Each path below is one point turned by a fixed rotation once a step. After each direction that follows a path, write how fast that rotation turns it, in degrees a step (0 if it stays still).
Each turn is a multiple of 5 degrees from 10 to 175, or 0.
Each row of a path follows its step; steps can be skipped.
Rotation 1:
step 0: [-6.8 2.5 -22.0 1.2 -21.5 9.8 -4.4 -6.7 20.4 1.8 6.7 -9.3 8.1 8.4 17.6 12.9 -2.8 -5.2 -22.5 0.2 20.9 5.7 -15.0 -8.2 -5.5 -7.9 17.1 -10.3 -0.1 5.9 7.7 23.4 31.3 8.2 -5.2 3.2 -11.8 -13.4 14.6 7.8 -1.9 17.8 13.5 18.9 -8.8 18.4 15.8 3.8 -8.6 0.6 -3.7 -18.0 -12.4 -12.0 -10.5 -0.6 22.5 1.7 -9.2 -0.7 -20.6 -6.9 -6.5 18.0 -4.7 24.8 7.5 -17.9 -1.1 -16.0 -3.8]
step 3: [11.2 -5.0 8.3 -2.5 15.5 4.4 -3.4 1.1 -13.3 -4.7 -1.7 2.7 -7.0 -24.3 7.6 9.1 25.0 -18.8 -9.0 10.9 14.0 18.6 -10.1 -4.6 -8.3 -0.6 7.7 -6.4 8.3 -12.2 -10.5 4.3 4.4 9.5 13.5 16.3 -2.9 -13.9 5.0 14.6 15.3 24.5 -12.5 -16.6 0.2 -31.3 -5.2 16.2 14.7 -17.8 7.5 3.5 -10.5 -2.9 2.9 -1.4 8.1 -26.4 8.3 -8.1 -28.0 22.9 -23.4 4.5 -11.1 -0.2 7.1 9.3 15.0 -12.2 -1.0]
step 5: [2.8 11.6 12.6 -3.5 -8.7 -11.8 -17.8 -7.8 31.7 -5.5 15.6 -1.9 10.8 3.0 28.0 -21.2 -0.4 9.6 10.8 -12.2 15.1 -1.8 -4.9 -3.2 -3.2 -23.3 -1.8 19.1 -1.5 -21.4 10.7 -1.1 -6.7 2.4 2.2 19.8 -5.2 -0.8 6.4 21.6 15.7 -25.6 -8.7 -3.1 -3.5 11.8 -17.5 28.3 -6.8 8.6 6.5 -6.2 7.1 16.3 13.6 -4.0 14.7 6.2 18.1 -15.2 -12.5 -3.9 -12.2 -5.1 -21.7 -0.3 3.9 9.9 -11.5 0.4 3.5]
step 10: [-35.1 1.4 3.9 11.8 -1.6 5.5 -6.2 -3.5 6.8 1.4 2.3 21.7 -33.0 2.6 -6.6 -38.3 13.0 2.7 36.3 6.1 11.2 -14.1 -0.6 -7.6 3.0 -7.5 -17.9 0.1 -4.2 3.6 0.8 -10.8 17.3 -5.1 9.1 1.0 1.5 7.6 18.0 -2.5 -12.6 8.7 10.0 4.6 9.5 11.4 8.5 7.4 3.6 -5.6 -8.4 33.9 -4.0 1.2 -5.2 -6.1 -7.9 2.0 1.3 -1.7 -23.4 -2.3 -4.0 16.3 -1.5 -16.1 6.8 -5.1 -11.0 -13.7 7.5]
step 14: [11.1 -0.9 -3.9 17.9 -18.3 24.9 -13.6 3.2 9.3 14.7 -12.4 -9.1 3.1 -22.4 2.8 -9.5 3.0 4.4 18.7 8.9 2.9 9.3 -4.2 0.1 11.1 16.0 7.7 -20.0 -15.7 -7.0 5.1 9.9 13.7 -25.5 11.5 6.4 11.4 25.9 -18.6 -13.2 3.3 -20.2 6.8 7.8 11.6 1.2 -17.9 -9.7 -4.6 2.5 3.3 1.0 14.5 -5.6 -1.3 -17.3 5.5 -13.0 4.1 -12.6 -1.7 31.0 1.7 -17.4 19.9 8.5 -14.2 -13.2 -11.0 3.4 -16.7]
step 18: [-14.0 -10.0 -30.3 0.3 -27.4 21.6 13.1 14.2 -5.7 -10.0 8.3 15.1 -19.8 5.7 -6.3 4.1 -5.1 4.1 -9.2 21.4 32.2 9.9 -10.4 -1.0 5.2 -9.7 7.0 -7.3 -5.4 -9.1 6.0 -6.7 -4.5 10.7 -7.4 18.1 -11.4 -1.0 -11.9 5.0 4.6 3.0 16.3 -15.3 24.0 7.9 0.1 9.2 8.8 4.0 -22.0 2.3 10.3 20.3 -11.0 5.5 -8.0 3.9 -20.5 -14.4 -16.1 -15.3 -5.3 -12.0 -15.4 -0.7 -12.9 -2.4 -13.3 -17.5 3.3]
step 19: [-5.0 -6.1 21.6 -4.0 33.7 17.1 -11.4 4.5 6.9 2.6 -3.8 -14.4 -4.4 -5.8 -1.9 -10.5 4.3 -36.1 5.1 -8.4 -14.1 -2.7 4.6 -8.4 -20.0 -9.0 -9.9 -19.4 -7.1 -7.7 -14.2 -0.1 9.7 -5.0 -3.4 -3.2 17.1 16.4 -13.3 14.7 25.4 12.8 -9.5 0.8 7.7 -18.9 3.0 -6.2 -16.9 -1.0 0.6 -26.1 3.1 0.2 -2.9 3.7 -1.0 -1.0 14.5 -2.1 -11.1 -2.2 -14.8 -0.3 12.9 -16.6 -3.3 -15.2 35.0 -3.1 0.4]
step 20: [1.3 -18.6 -7.3 -6.3 -8.1 -4.0 5.7 -3.4 3.0 -15.3 23.0 12.4 0.4 -1.7 4.3 1.4 -9.2 0.8 0.8 16.3 -5.1 17.1 12.9 -18.2 21.9 5.7 -25.9 6.2 3.3 34.9 -22.3 9.7 -7.3 4.3 -11.6 14.1 -2.0 -13.7 -4.7 -2.9 -13.4 -9.4 -14.0 3.1 -13.4 6.3 -3.3 -2.0 -0.1 -0.8 7.6 0.1 -6.2 19.9 3.8 -12.9 30.1 -21.5 -2.3 -7.8 -4.3 -13.3 26.7 -13.9 -1.1 -9.6 14.3 -3.0 -23.5 10.5 -17.3]
Directions:
[1.6 -0.5 0.6 0.6 -0.4 -0.9 1.7 3.1 5.0 3.0 -3.1 1.0 -0.6 -3.7 -0.4 2.7 -1.7 -3.7 2.9 -1.4 -4.2 4.1 0.4 -3.5 2.8 -3.2 -0.4 0.1 -3.1 3.9 -0.7 1.2 -0.3 -0.3 3.5 6.9 2.9 1.3 5.2 -4.4 -4.8 4.7 3.2 -2.5 1.9 -4.4 -1.1 2.7 -2.9 2.3 -2.1 -0.9 -1.9 -1.9 -0.7 -2.5 -2.7 -7.6 -0.9 0.5 3.0 1.9 0.5 -5.4 5.3 0.7 6.8 7.9 -0.3 2.5 4.4]  60
[-0.1 1.2 -4.3 0.3 -0.7 0.6 3.0 -1.2 -2.4 -4.2 4.9 8.5 -3.9 -5.0 5.6 -0.7 3.1 -2.2 -2.7 -1.7 8.8 -0.5 -1.5 0.0 -0.6 -4.4 -0.4 0.1 0.4 -5.7 3.4 2.3 4.1 -0.3 -3.2 3.4 -0.8 2.7 4.6 -0.2 -1.3 4.6 -1.2 -0.3 -2.5 4.3 -3.5 -1.6 -1.1 -1.0 1.6 -2.3 0.6 0.8 9.0 1.0 -1.1 -0.4 -4.5 3.5 3.2 -2.1 -4.1 2.3 -0.1 -2.2 3.3 1.0 -0.5 2.9 0.9]  140
[2.3 -5.9 -1.9 1.3 0.1 5.8 -2.4 -0.9 -1.5 -2.2 -4.4 -3.9 -5.9 -1.1 1.2 -1.7 0.1 -3.0 3.4 -1.2 6.2 -4.6 3.3 0.4 3.9 2.6 2.4 0.1 2.8 4.1 0.0 2.7 -0.1 2.7 0.6 3.8 0.0 1.3 2.6 -1.9 -5.0 -2.2 -1.6 5.6 1.1 5.1 2.3 -0.1 4.5 3.3 5.5 0.1 0.5 -0.4 -3.7 -3.4 -1.0 -2.2 -4.9 -4.2 4.2 -3.8 2.6 1.0 3.9 0.1 -3.8 -1.3 -1.7 -7.2 2.8]  175
[3.5 5.6 -0.9 0.5 1.7 -1.8 -0.5 1.5 -1.0 0.2 1.9 0.5 6.9 3.7 3.3 -6.1 0.8 -4.3 0.4 -2.1 -0.1 -3.3 2.4 -3.6 -2.0 2.8 1.3 -4.8 1.3 -4.0 6.6 3.0 1.0 -3.5 1.8 4.4 -2.0 -7.2 -2.6 -0.9 0.1 -4.0 -3.8 -1.3 -2.0 -0.8 -6.4 -1.5 -1.3 -0.2 4.5 0.6 -4.0 -0.8 -1.1 -1.9 1.3 -0.9 0.6 2.6 0.8 0.0 5.9 -8.0 3.0 -1.9 -4.3 1.5 -5.1 0.6 1.2]  45
[-1.1 3.4 2.0 -1.9 -5.4 3.6 -2.3 -0.4 -0.8 4.5 5.7 -3.2 -0.9 8.1 -2.6 -2.2 -1.3 1.6 1.5 0.3 6.8 -0.9 -1.2 -1.0 0.2 -2.1 1.9 -4.1 -0.3 -2.8 6.8 0.5 -3.0 -0.3 -3.6 0.6 1.6 6.6 1.1 -4.0 0.8 -2.4 6.5 1.8 0.5 1.4 0.6 2.3 -0.2 -4.4 -2.0 -1.6 -2.7 0.5 0.6 -1.5 -4.1 1.8 6.3 -9.4 1.5 -1.4 -1.6 -1.7 2.4 1.9 1.9 4.0 0.9 2.0 -0.8]  85
[-0.6 -0.4 3.9 -2.7 -4.5 -0.7 -0.5 5.4 0.6 -0.6 4.5 -5.3 6.5 2.2 8.0 5.2 0.6 -4.8 4.3 -2.8 0.5 0.3 5.2 3.5 -3.9 -3.6 -1.0 3.5 5.3 6.5 -0.6 1.6 -2.0 0.7 -0.4 -3.8 7.1 1.5 1.8 -2.0 0.8 0.6 -4.5 -4.7 -2.8 3.5 -3.2 -2.0 -1.8 0.8 -1.1 -1.0 1.2 1.4 -0.7 -2.5 -0.6 4.5 -3.3 -1.2 -0.9 -2.5 2.4 2.0 -0.9 -1.9 4.7 -0.9 -1.4 -0.1 -0.8]  95
[0.0 2.5 5.7 -4.9 -2.6 -3.8 1.4 -4.8 6.5 -0.7 4.6 -2.0 0.2 4.0 -0.9 2.4 -4.1 4.0 -3.1 -4.0 4.3 -4.4 0.8 -5.7 2.6 -0.1 -7.7 5.2 0.3 1.3 -5.4 -3.8 -2.5 2.6 -1.3 3.1 -0.8 -0.1 0.5 0.1 -0.5 -2.8 -0.7 1.7 4.1 -1.0 -0.7 -0.9 -1.2 0.2 7.0 -2.3 3.5 -4.7 4.0 -0.5 5.6 -0.5 1.0 3.9 4.3 -1.6 1.8 -0.2 2.4 -0.5 -1.3 0.0 2.2 1.6 1.5]  95
[-2.7 -5.8 0.2 2.2 2.7 -0.7 -0.5 -0.1 0.0 0.0 -4.4 -1.4 0.2 4.9 0.1 -7.0 2.1 1.7 1.7 -3.7 0.8 1.6 -0.5 -4.3 -0.2 -7.6 0.3 4.5 1.3 -2.0 4.6 -2.4 -1.8 2.3 -2.6 0.1 3.3 -2.3 1.4 -0.9 4.3 3.3 -0.6 5.1 4.3 -3.7 -1.1 3.1 -8.4 -3.5 -3.2 1.3 4.9 3.9 -3.9 -0.8 -2.4 2.2 -4.7 5.1 4.1 -0.3 1.1 2.8 -1.1 0.6 -4.7 2.5 -3.1 0.3 -2.2]  130
